One turn moves each row of this set onto another row. After a few examples, where does it send each row asked below?
bave: [ 23   4 -10 -31   8  50   7  30  43 -18  30  -1  25 -18  -9]
Vot: [ 26   4  -7 -37  10  42   4  28  39  -3  28  18  25 -22 -14]
Sez: [ 20   5  -9 -26   8  50  10  35  43 -20  32   0  21 -14  -7]
dus: [ 32   5 -12   4  16  -3 -32 -10 -10 -28 -13   0   0 -23   1]
nov: [ 24   9  -9  19  17   0 -27  -4 -10 -29 -10   5  -5 -20   5]
Gos: [ 31   6 -11  11  16   0 -31 -12 -10 -26 -12   3   2 -27   0]
rezu: [ 21   9  -7 -14   8  56  10  28  43 -14  34   6  24 -22  -7]
dup: [ 28   8  -9  18  15   2 -30 -10 -10 -27  -9   6  -1 -25   2]
biva: [ 23   7 -24  25  21  -8 -26   2  -4 -27  -9   8   8 -31   5]
lum: [ 22   6 -27  11  21 -13 -27   6  -5 -31 -12   2   6 -24   6]
Mupa: [ 18   8  -2 -23  10  44   9  39  39  -6  32  23  17 -14  -8]
tate: [ 26   3  -8 -15  21  47   3  23  42   6  33  14  31 -33 -10]
Tona: [ 27   5 -24  18  21  -7 -28  -4  -3 -24  -9   7  11 -35   2]
ripit: [  8   8  -9   2   9  -5 -36   5 -14 -25  -6 -15  14 -23   5]
ralip: [ 28   6 -12   4  16  -5 -30  -4 -11 -31 -14  -1  -2 -19   2]
beves: [ 21   6  -1 -19  11  46   7  31  40  -3  33  26  22 -21 -11]
nar: [ 27   5  -4 -27  10  46   5  28  40  -1  31  23  25 -24 -15]
zurog: [ 26   3  -9 -29   8  53   7  25  43 -14  30   1  27 -23 -11]
vum: [ 22  -1 -16 -41  21  35   1  35  41  -5  26  -1  25 -17  -8]
fenet: [ 29  -1 -13 -34  22  41   0  25  43   3  27   5  32 -30 -13]
volod: [ 13   9 -10   2   8  -3 -38  -4 -14 -22  -6 -15  18 -31   1]
mebus: [ 26   6  -7 -19   7  55   8  23  43 -13  32   4  27 -26 -10]
nura: [ 18   8  -6  -4  23  47   7  32  43   3  35  19  23 -25  -3]
nelom: [ 24   8 -11  12  17  -3 -27  -2 -10 -32 -12   2  -5 -16   5]
zifid: [ 14  10  -8  12   9   1 -37  -7 -14 -19  -3 -10  20 -36   1]
Zareg: [ 18   8  -7 -17   8  53  11  34  42 -19  33   5  21 -17  -5]
vila: [ 29   3 -26  10  21 -11 -30  -3  -5 -27 -12   2  12 -34   0]
rume: [ 20   7 -24  21  21 -11 -25   7  -5 -30 -10   6   4 -25   8]
Rezir: [ 26   4 -27   7  21 -14 -29   2  -4 -29 -14   0  10 -28   2]
Bav: [  4  12  -8  13   9  -4 -33   9 -13 -27  -4 -11  10 -20   9]
rer: [ 12   8  -8 -11  23  42   9  45  43  -6  34  12  16 -12   0]
gof: [ 10  12  -5  21   9   4 -34  -4 -14 -20  -1  -5  16 -33   5]
pezo: [ 15   4 -13 -29  22  34   6  46  41  -9  29   3  18  -8  -2]
Zer: [ 18   5  -5 -31  10  40   8  40  39  -9  28  18  17 -11  -8]
bosit: [  6  12  -6  22   9   0 -32   4 -13 -24  -2  -6  11 -26   9]
kiti: [ 22   4  -7 -39   9  39   5  36  39  -7  27  16  20 -15 -13]

kiti turns into Zer
Gos turns into dus
Now find these:
vum turns into pezo
bave turns into Sez
rume turns into biva
ripit turns into Bav

One turn moves each row of this set onto another row. After a few examples, where does it send each row asked below?
beke: [  1  -6   9  12 -15  25  20 -17   0  -8   7   4 -16 -58]
Monul: [-18  21   0  10  -6 -33 -35  -2  -4  15  -2  -7  10 -23]
nobab: [  2  20 -10   9  23  12 -23   9 -17   9  16  25  -2 -14]
bom: [ -5   4   5  -2   9  21 -26  20   4   2 -11  14  42 -10]
Gav: [ -8  32   1  12  12  -4 -38   8   5   8   6  17  25 -32]
zivuv: [  0  -4  13  11 -14  24  11 -20   2 -11  13   6 -11 -64]
napot: [ -2 -11  -4  -5  10  24 -13  16 -18   4  -5  11  15   7]
Nef: [ -3  12  -4   9  14  13 -21  31   6   8  -9   1  41 -21]
disi: [-16   3  -3   8  -5 -17 -20  22   2  14 -19 -22  33 -15]
Ner: [ -9   8 -11   7   5 -17 -21  -1 -27  15   9   1 -17  -4]
tik: [ -4  -8  12  11 -19  15  12 -24  -3  -8  11  -2 -17 -60]
rozev: [ -4   1  18  12 -18  17   6 -21   8 -10  10   2  -3 -70]
sofe: [ -8  -1  15  13 -24  10  12 -19  12  -7   0  -5  -3 -67]
kifes: [ -7  -4  16  11 -24   9   8 -24   4  -8   7  -5  -9 -66]
kide: [-18  -1   9  -3 -10  -9 -29  10   4   7 -22  -8  38  -9]
fakiv: [-15 -16  -1  -6  -7  -6 -16   7 -19  10 -16 -10  11  10]
Dag: [  3  -3 -14   5  19  21  -7  30 -15   9  -1   3  14  -2]
Neta: [ -1   1  13  14 -16  25  13 -15  12 -10   5   6  -2 -67]
Pif: [ -6  -8   9  12 -24  10  18 -21   1  -6   2  -7 -18 -57]
par: [ -9 -11 -12   5   2  -7  -7  21 -21  15 -11 -20   5   3]

beke turns into Pif
bom turns into napot
Now find these:
Ner turns into Monul
Dag turns into par
kifes turns into rozev

One turn moves each row of this set onto another row. After a few examples, where does it send each row asked below?
Sogep: [-23 -12  27  26  31  -9  11 -37  39 -11  28 -63]
basof: [-26  18  32  24  56 -43  37   3  23 -17   7 -24]
demeb: [-23   3  30  30  56  24  32  12  31  -4  11 -48]
Tebu: [-27 -30  10  23  52 -32  22  16  27  26   3 -26]
Gemu: [-14  21   4  32  66 -35   7  -2  13 -33  13 -33]
Mep: [-13 -48  13  15  62 -20   9  -4  10   2  10 -17]
tuv: [ -6   3  41  15  60  14  31  12  24 -15  26 -36]
Kika: [-11 -19  -7  16  14 -12  13 -20  29 -25  22 -55]
zosin: [-20  -6   5  -2  27 -16  -3 -25  45 -14  11 -53]
mopim: [ -4  -8  -2  17  19 -18   7 -18  40 -24  22 -63]
damuk: [ -7 -37  10  18  66 -21   7   6  14   9  21 -13]
Raz: [-37  22  24  42  65 -36  19 -11  20 -15   7 -41]
lipe: [-27  -9  19   2  34 -10  -4 -35  41 -11  17 -52]
madov: [-29  18  14  22  55 -54  30  -3  26 -22   7 -34]
tam: [-10  18   9  27  51  10  24  18  20 -21   5 -57]
guz: [-18  13  28  34  62  19  24   4  17 -16  12 -55]
gotu: [-30 -23  19  26  23  -6  20 -37  30 -11  25 -57]
pagiz: [-18 -22   5  17  19 -36   1  -5  40 -31  16 -60]
lodiv: [-46 -35  13  25  38 -17  16  21  26  17  13 -34]
topef: [-19  11  26  21  71 -42  19 -18  15 -29  22 -25]
viden: [-19 -41   5  41  55 -27  33  13  27  14  22 -33]
gigat: [ -9  10  23  13  44   1  40  31  35 -11  11 -44]
zano: [-32 -29  35  25  36 -22   1 -29  35 -24  27 -57]
kel: [-28 -40   7  18  46 -32  23   9  23  15  -7 -29]
taga: [ -2   3   8  21  52  19  24  24  27 -19  12 -44]
ril: [-20 -42   6  17  51  -8  -3  16  13  -4  30 -20]
nit: [ -9 -45   2  38  60 -23  24  11  21   5  28 -27]
tok: [-10  14  28  18  64 -37  27   1  13 -30  18 -16]

mopim turns into Tebu
topef turns into taga
Kika turns into kel
Now find these:
zosin turns into viden
lodiv turns into zano
Gemu turns into gigat
guz turns into tok

One turn moves each row of this set onto another row. After a few examples, where does it send each row asked below?
mok: [ -3 -14  -5   1   0  -3  17  -7   1 -22   4  22  -7  -1  -4  52 -13  -8
  -5  -5  13]
zula: [  2 -22 -15  -2   8  -3  -1 -10  -3 -11  -4   0  -8  -6  -1 -43   2  50
 -18  13  12]
bavag: [  8 -10  12   6 -12  -6   5 -41  -9  -9 -12   1  19  10 -12 -29  22  18
  -2 -15   8]
lovut: [ -2 -19   5  -1  19   8  13  -1 -17 -10   7  11  -1  -4  -4  -2  49 -46
 -15  15   4]
lub: [ 13 -26  -4 -16   3   6 -10  27   5  -7 -17 -24  15   2  -3 -32  -7   9
  -3   9  -3]
Zono: [ -3 -19 -18  -4  -2 -11  14 -25   4   3   3  10  -1   4 -12  39  23 -36
 -19  22  -1]
dud: [  8 -42  -2 -11  -5 -15   1 -14   9  12  12   0   4   7  -8  19  55  17
 -23   6  19]
gorom: [-19 -15  12 -20  -7  11  22   5   6  14   9  -5  -5  -5   0   7 -25 -16
   2  35   6]
bul: [ -4 -11  -5   3   2   2  18  -3   0   5   5  -1  -6  -6  -2  18  78   5
 -15  17   9]
pup: [ -5 -18  -4   1   3   8  28 -14   4 -21   2  13 -27  -7  -7  42 -13 -20
 -13  11  16]
zek: [ 32  11  -6  -3 -23  -5   6  20   6 -15  -1  -8  -3  32  -5  16  23 -15
 -15   9   1]
pilab: [  2   2 -11  14  -1  10  14 -29  -1  -4 -23  -4  -4  -4 -14 -36  37   0
  -3 -20  18]
divi: [ 34 -16  -7   4 -20 -14  18  -2   4   0   8  -5 -18   8  -2  17  54  15
 -17  28  14]
vesu: [  0   5 -19 -18 -15 -12  22 -16  17  -8   2  11   2   6  -5  42  22 -20
 -15  17   3]
rim: [-14 -30 -14  22  20  10  -8  -2 -10 -20 -15   6   5 -14  -5 -37  23  27
 -14  13  -3]
Nik: [ -8  -7 -24   3  -5  -2   1  31   0  24   1   5  -2  -3  -4  15 -17 -22
  12   3  12]
nutez: [-18  -5 -10  -1   6   0  22 -13  -8  -2   8  17 -25  -2  -6  44 -11 -10
 -11  -5  18]
dotoz: [-19  -5  12 -19   5  -4   3  16 -28  -1  -1   4  19  -7   5 -40   9  12
   1   9  -4]
pezi: [ -1   5 -19  21  -2   6  -1  11  -5 -21 -18  -6  -4   3  -3 -30  15  44
 -13  15  -7]
Nofun: [ 35  -5   1  14   0  10  15 -32   1 -11 -24 -20   3   2  -9 -25  20  10
   5   2   4]
ketat: [ 11  -8 -26 -21   1 -21  21 -27   3   8  12  18  -5  -4  -1  35  17 -21
 -12  15  14]
mip: [-16 -33  -3  19  -5  22   0  27   1 -26   2  -2  -5 -18 -20 -16   8  38
  -3  10  14]
Kur: [  0 -12 -14   3 -11  -2   4  29 -16  -8 -12  -2 -15  -6  -6 -54   9 -13
 -10  14   9]
kome: [-13 -22   0  -7 -17  -7  14  21   4 -16   8  35  11 -16   3   2  -9 -27
  10  17  19]
Som: [-13 -34   0  19  -1  13   4  13 -18  -6  14  -2 -20 -17 -19 -23   0  39
  -4  18  16]
Rebet: [ 11 -16   3 -47  10 -12   6 -15   1  16  22  -1   1  14   1   1  15   0
 -18  -4  25]
leruf: [ -7 -14  -7  13   3  13   4  26 -12 -10   9  -1  -7 -19 -11 -12   4  53
   8   7  13]

vesu turns into Zono
divi turns into bul
Now find these:
dotoz turns into lub
Rebet turns into zek
zula turns into pezi
Nik turns into kome
leruf turns into mip
Nofun turns into pilab
mok turns into pup

